Here are some points:
[ 0.1 -1.7 -1.3  1.7 -0.5  0.4 -0.1 -0.4 -0.8  0.4]
[-0.1  1.   1.  -3.5 -0.1 -0.8  1.6 -6.3 -2.2  1.7]
[-0.2  0.1  0.  -0.4  0.4 -0.1 -0.4  0.1 -0.2 -0.2]
[-0.1 -0.9  0.   0.8 -0.3  0.8  0.7  0.4  1.3  0.6]
[ 0.3 -0.1  0.1  1.  -0.7 -1.7 -1.2 -0.1  0.   0. ]
[ 0.2  0.9  1.   0.1 -0.1 -2.3 -0.5 -1.6 -1.  -0.6]
[-1.5  0.8  1.7 -1.7 -0.7  0.3  1.4 -1.7  0.4 -1.3]
[ 1.1  0.1  0.6  0.2  1.6 -0.3 -0.4  0.8  0.6  2.1]
[-0.8  0.3  0.   0.2 -0.4  0.  -0.6  0.   0.5 -0.4]
[-0.3  0.2  0.   0.3  0.  -0.5 -0.6  0.3 -0.2  0.4]
[ 0.   0.1 -0.3  1.5 -0.4 -1.1 -1.1  0.2  0.3 -0.4]
[-0.5  0.5 -0.6 -0.7  0.2  0.9  0.4 -0.9  1.3  0.7]
[-0.4  0.3  0.1 -1.5  0.9 -0.1 -0.1 -0.7 -0.2 -1. ]
[-0.2 -0.1 -0.1  1.4 -1.   0.   0.1 -0.5  0.8  0.1]
[ 1.  -0.1 -0.4  1.2  0.2 -1.  -0.2  0.5 -0.7  0.8]
[ 0.2  0.4  0.2 -0.1 -0.5 -0.9 -1.6  1.4 -0.5 -1.4]
[-1.3  0.9  0.7  0.1 -1.5  1.2  0.2  0.8 -2.  -1.5]
[-2.   0.2  1.4 -1.9 -1.5  0.4  0.7 -0.7  0.7 -1.9]
[ 0.  -0.2 -0.6  0.7 -0.4  0.  -0.7  0.5 -0.1  0.4]
[ 0.1 -0.3  0.3  0.9  0.1 -1.3 -1.1  0.2  0.1 -0.4]
[-0.5  0.7 -0.3  0.4  0.3  0.1 -0.1  0.7 -0.8  0.5]
[-1.2  0.6  0.1 -1.  -0.2  0.4  0.  -0.6  0.3 -1.2]
[ 0.5  0.3 -0.6  0.9  0.  -0.7 -0.4  0.6 -0.1  0.3]
[-0.5 -0.2  0.7  0.3  0.6 -1.2 -1.6  0.9  0.  -1. ]
Here are 10 more points, each followed by its number:
[ 1.  -0.1  1.2  0.8  0.  -1.8  0.   0.4  1.4  2. ] 0
[-0.8 -1.7  0.8  0.7 -2.7 -0.1  0.1  1.9  2.6 -1.1] 1
[-0.9  0.2  0.6  0.  -1.3 -0.2 -0.4  0.3  0.8 -1. ] 2
[ 0.7 -0.3  0.  -1.2  0.5 -1.  -0.3 -0.2 -0.8 -0.4] 3
[-1.8 -0.9  0.3  0.5 -0.8 -0.9 -1.6 -0.9  0.2 -1. ] 4
[-0.4 -0.2 -0.2 -0.8  0.8  0.4  0.4 -0.4  0.1 -0.3] 5
[-0.4 -0.5 -0.2  0.   0.1  0.3  0.   0.4  0.1  0.5] 6
[ 0.8  1.9  0.5 -0.6  0.7 -0.9 -0.9 -0.6 -1.1 -1.9] 7
[-0.4 -0.1 -0.3  1.4 -1.1 -1.1 -1.2  0.7  0.  -0.6] 8
[ 0.9  0.3 -0.6  0.4  0.3  0.6 -0.8  1.1  1.   0.3] 9
Which two of these numbered points are nearest to each point below, looking only along the 4 directions in which the first points spread most? Their numbers follow each, nearest first.
[ 0.3  0.4 -0.3  0.3 -0.4  0.4  0.6  0.8 -0.1  1.1] > 6 9
[ 1.4 -0.1 -0.1 -0.2  2.1  1.   0.1  1.1 -0.9  1.4] > 0 9
[-0.7  0.2 -1.   1.1 -0.3  1.  -0.8 -2.  -1.4 -1.4] > 4 2
[-1.2 -1.2 -0.1 -3.8 -0.4  0.9  3.2 -2.2  0.3  0.2] > 5 6
[-1.3  0.1  0.3 -0.6 -0.4  0.2 -0.1  0.1  0.3 -0.7] > 2 5
[-0.1  0.2 -1.   0.6 -0.3  1.7  0.9  0.   0.7  1.7] > 6 5
[ 0.4  2.1  0.3  0.1  1.7 -1.6 -0.9 -0.9 -0.8 -2.2] > 7 3
[-1.1 -1.  -0.1 -1.8  0.   0.8  0.9 -0.7  0.4  0.1] > 5 6
[ 1.7  1.1 -1.1  2.   0.7 -0.8  0.2  3.   1.2  0.3] > 9 0
[-0.2  0.  -0.1  1.   0.5  0.3 -0.3  1.   0.2  1.1] > 9 6
[-1.   0.8  1.6 -1.5  0.4 -0.7 -0.1 -1.3 -1.4 -1.1] > 7 3
Now 10 new points, numbered from 0 again:
[ 0.6  0.3 -0.5  1.2 -0.3 -0.4 -0.7 -0.1 -0.9  0. ] 0
[ 0.3  0.  -1.6  0.9  1.7  3.   1.8 -0.6  1.2  1.7] 1
[ 0.1  0.2  0.3 -0.3  0.5  1.   2.9 -0.8 -0.7  0.2] 2
[-0.3  0.1 -0.3 -0.2  0.5 -0.5 -0.3  0.  -0.6  0.2] 3
[ 0.6 -0.2  0.3 -0.9  1.   0.5 -0.2  0.6 -0.5  0.2] 4
[-0.2  0.2 -0.1  1.5 -0.9 -0.9 -1.   0.1  0.5 -0.9] 5
[ 0.6 -0.1 -0.4  0.3  0.5  0.2  0.7  1.5  0.8  0.6] 6
[ 0.3  0.3 -0.1  0.   1.2 -1.2 -0.8  1.3  0.   0.6] 7
[ 1.1  0.5 -3.6 -1.4  2.   5.1  2.7 -2.7  1.2  2.2] 8
[-0.1  0.   0.  -1.   0.4 -0.1 -0.6 -0.1 -1.4  0.3] 9
The same question for these:
[ 0.1  0.3  0.5  1.2 -2.  -1.5 -1.5  1.1  1.8 -2.6] > 5 0
[ 0.3  0.3 -0.6 -0.4  0.8 -0.7 -1.   1.5 -0.3  0.9] > 7 4
[-0.2  0.9  1.1 -1.8 -1.  -2.7  0.2 -4.8 -2.  -0.5] > 9 3
[-0.9 -0.2  0.1 -1.   0.7 -0.6  0.3 -0.7 -0.6  0. ] > 9 3
[ 1.2 -0.4 -0.5 -0.3  1.8  1.   0.2  0.  -0.9  1.4] > 4 6
[-0.2 -0.3 -0.1  0.   0.3  0.  -0.1 -0.3 -0.2  0.3] > 3 4
[-2.3  0.9  1.5 -1.8 -0.1 -0.1  0.1  0.2 -0.3 -1.7] > 9 4
[ 0.5 -1.  -0.5 -0.9 -1.3  0.   1.5 -2.4  1.3 -0.3] > 2 9
[-0.4 -0.8 -0.4  1.4  1.   1.   0.4  1.4  0.2  1.9] > 6 1
[-0.2  0.  -0.1  1.2  0.9  0.5  0.2  1.1  0.3  1.2] > 6 4
[-0.5 -0.6  0.   1.   0.9  0.9  0.3  1.1  0.1  1.8] > 6 4
